Families of rows that turns and mirrors carry onto each other, the same ones carrying the whole set onto itself: the rest of each named row's family, in list order
3 families of 6 rows
Lud: [ -69, -193,  -35, -174,  -99,  227,   93,   21,  -30, -367,  -36,   38,
  -83,  -79,  -16,  230,   90,  -31, -213,   45,  102,  -60,  -97]
falog: [ 294, -131,   13, -190,  -61,  191,   55,   -8,  -41, -385, -176,  -23,
  128,   72,  -58,   43,   64,  -54, -181,  -93,   89,   31,   35]
Fuved: [   9,  -69,   37, -185,  -13,  107, -106,   30,  188, -261,  -69,  -93,
  212,  -84,   97,  -66, -105,  200, -107,  184,  -25,   82, -122]
nok: [ 269, -216,   -2, -208,  -83,  109,   34,   -5,  -22, -390, -145,   11,
  161,   64,  -24,  -39,   90,  -10, -173,  -75,  170,  -39,  -20]
pafi: [ -73,  -33,   36, -221,   -7,  246,  -73,  -30,  152, -214,  -80,   -2,
   18,  -17,  167,  123,  -56,  -46, -143,  146,   15, -130, -303]
Niru: [ 118,  -43,   -2, -137, -120,  198, -126,  -37,   94, -173, -247,    3,
  170,   79,  162,  -38,  -67,  -52,  -77,   93,  164,  -81, -139]
dom: [ 162,   20,    8,  -82,  -72,  238, -113,  -63,  127, -199, -211,  -85,
  174,  109,   96,    3,  -31,  -62,  -90,   87,  146,  -22,  -69]
duzak: [  51, -114,   63, -259,   11,  159,  -66,   28,  195, -254,  -88,  -38,
  224,  -32,  192,  -90, -114,  178,  -96,  188,   21,    1, -222]
lebo: [ 116,  -55,  -13,  -71, -131,  265, -113,  -64,   86, -200, -162,  -16,
  120,  111,  120,   15,  -49,  -66, -105,  111,  241, -112,  -50]
Dat: [ 106, -245,   81, -261,  115,  276,   88,   40,   62, -429,  119,  -35,
  176,  -95,   33,   56,   45,  208, -114,   77,   54,   34,  -62]
nub: [ -32,  -68,   57, -248,   43,  238,  -73,  -22,  183, -311,   14,   13,
  -16,   48,  112,  117,  -50,  -19, -223,  129,   -7, -151, -317]
bov: [ 257, -176,    9, -158,  -68,  164,  128,    4,  -64, -360, -176,   63,
  104,    1,  -21,   53,   97,   20, -155,  -60,  180,  -42,   41]
lopok: [ 141, -171,   67, -231,   77,  245,  110,   29,   62, -399,   46,  -90,
  168, -118,  -11,   79,    7,  212, -126,   58,   25,  122,   23]
pil: [  32, -163,   24, -219,   -8,  272,  166,   27,  -34, -388,  -32,   79,
  -66,  -82,  -19,  252,   97,   22, -210,   19,   50,  -60,  -95]
gop: [ 162, -224,   87, -273,   82,  200,  155,   69,   31, -433,   16,   35,
  151, -112,   11,   44,   53,  239, -147,   39,   23,   30,  -25]
Sos: [ -44,   10,   31, -194,    1,  205, -107,    6,  162, -289,  -83,  -29,
    0,   46,   64,  126,  -43,  -60, -208,  117,  -79,  -64, -290]
tuza: [ -22, -116,  -16, -209,  -56,  207,   93,   15,  -27, -385,  -49,   10,
  -90, -116,  -65,  239,   50,  -11, -243,   -1,  -14,   11,  -70]
Butat: [  61, -153,   22, -220,  -56,   82,  -82,   58,  172, -305,  -72,  -36,
  197,  -28,  117, -140, -106,  227, -147,  188,   61,    9, -136]

The rest of the family of pil: pafi, Niru, duzak, bov, gop
The rest of the family of Fuved: falog, dom, lopok, Sos, tuza

